Here are some numbered points:
[ 2.706 -1.189  0.524  0.281 -1.261 -3.385  0.518  0.790  1.909  0.674  0.044 -0.580 -2.085  0.460 -0.736  0.961] 0
[-0.801  0.308  0.420 -0.317 -0.455 -0.065 -0.322 -0.620 -0.734  0.483 -0.706  0.444  0.021  0.385  0.157  0.018] 1
[ 0.150 -0.495 -0.551  1.436  0.271 -0.076  0.177  0.528 -0.379  0.564  0.392  0.828  0.418  0.101 -0.316  0.041] 2
[-0.705  1.650 -1.377  0.790  0.309  1.210 -1.024  1.630  0.164 -0.691  0.205 -0.051  1.105 -0.023  0.175 -0.298] 3
[ 0.869 -2.054 -2.665  1.668 -1.176 -0.609 -0.955 -0.098  0.644 -0.281  1.607  0.095 -0.171 -0.381  0.313  0.637] 4
[ 0.364  0.514 -0.013 -0.139  0.553  1.282 -0.099 -0.016  0.165 -0.556  0.055 -0.637  0.631 -0.656 -0.023  0.343] 5
[-2.046  0.008 -1.925  1.450 -0.494  0.553 -0.332  0.449 -1.938 -1.140  0.471  1.224  1.229  0.894 -0.002 -2.837] 6
[-1.486 -0.762 -1.177  0.133  0.151  1.607 -0.631  1.048 -0.177  0.596  0.769 -0.332  1.204 -0.612  0.919 -0.835] 7
[ 0.757 -0.074  0.196 -0.203  0.484  0.219 -0.014  0.019  0.135 -0.417 -0.129 -0.659 -0.076 -0.625  0.199  0.672] 8
[ 2.424 -2.738  0.270 -0.675 -0.546 -2.893  1.611  0.030 -0.310  0.511  0.807 -1.099 -0.062 -1.902 -0.331  0.865] 9
New points follow, each followed by the numbers of its three nearest points above by angle, nearest first.
[-1.398 -0.316 -1.874  1.114 -0.220  0.354 -0.193  0.685 -1.249  0.579  0.153  0.816  1.419  0.441 -0.359 -2.943] ~ 6 7 2
[-1.524 -0.015 -0.412 -1.006 -2.176 -1.106  1.448  1.237  0.479 -1.926 -2.127 -0.325 -0.462 -0.191 -0.813  0.340] ~ 0 1 9
[-0.713 -1.561  0.145 -0.173 -0.805  0.406  0.914 -1.589  0.028 -1.571  1.136  0.489 -0.093  0.975  0.298 -0.896] ~ 6 4 1
[-1.634  0.180  0.930 -0.228 -1.929  1.165  0.392  0.024 -0.359 -2.451 -0.902  1.614  1.626  0.618 -2.270 -0.869] ~ 6 1 3
[-0.218 -0.767  0.739 -0.059 -0.524 -1.089  1.383  1.746  0.119 -0.428  1.162  1.921 -1.265  0.498  0.721  0.325] ~ 0 2 9
[-1.018 -0.628  1.191  0.677  1.305 -0.746  0.621  0.689 -0.337 -1.561 -1.403  1.644 -0.188 -0.131 -0.825  0.362] ~ 2 1 6
[ 0.185 -0.845  0.310  0.490  0.607 -1.254  1.244  0.490  0.299  1.024  0.765 -0.668 -0.201 -0.310  1.354  1.241] ~ 9 0 8
[-0.060 -0.165 -0.027  1.061  0.827 -1.268  0.646  1.074 -0.071 -0.341  0.555 -1.165 -1.726  0.818  0.426  0.246] ~ 0 9 4
[-0.857 -1.643  0.372  0.900  0.100 -0.351 -0.657  0.026  0.610 -0.161 -0.528  0.337  0.236 -0.047  0.110  1.271] ~ 4 2 0
[ 1.130  1.146  1.492 -0.946  0.878 -0.805 -0.068 -0.258  0.365  1.954 -1.790 -1.354 -1.679  0.519 -0.662  0.992] ~ 0 8 1
[-0.404 -0.984 -0.867 -0.035 -0.648  1.654 -0.287 -1.019  0.080 -1.145  1.108  1.298 -0.135  0.924 -0.052 -1.081] ~ 6 4 7
[ 0.158  0.121 -0.018 -0.110 -0.045 -0.502 -0.237 -0.282  0.371  0.008  0.336 -0.136 -0.330  0.244  0.252  0.913] ~ 0 8 4
[ 0.429  0.174  0.575  0.094 -0.069 -1.379  1.027 -0.028 -0.440  0.870  0.164 -0.766  0.578 -0.603  1.468  0.561] ~ 9 0 8
[-0.765 -1.492  1.093  1.205 -0.027 -0.187 -0.551 -0.129 -0.454 -0.183  0.112  0.319 -1.076 -0.572  0.001  1.865] ~ 4 2 9
[-2.547  0.116  0.365  1.079  0.592 -0.940  0.716  0.526  1.413 -2.576  0.452  0.396 -0.928  2.014  1.590 -1.013] ~ 6 3 7
[-0.575  0.323 -0.231 -0.369 -0.041  1.710  0.098  0.297 -0.356  0.219 -0.871  1.841  0.862 -0.553 -1.529 -1.088] ~ 6 3 7
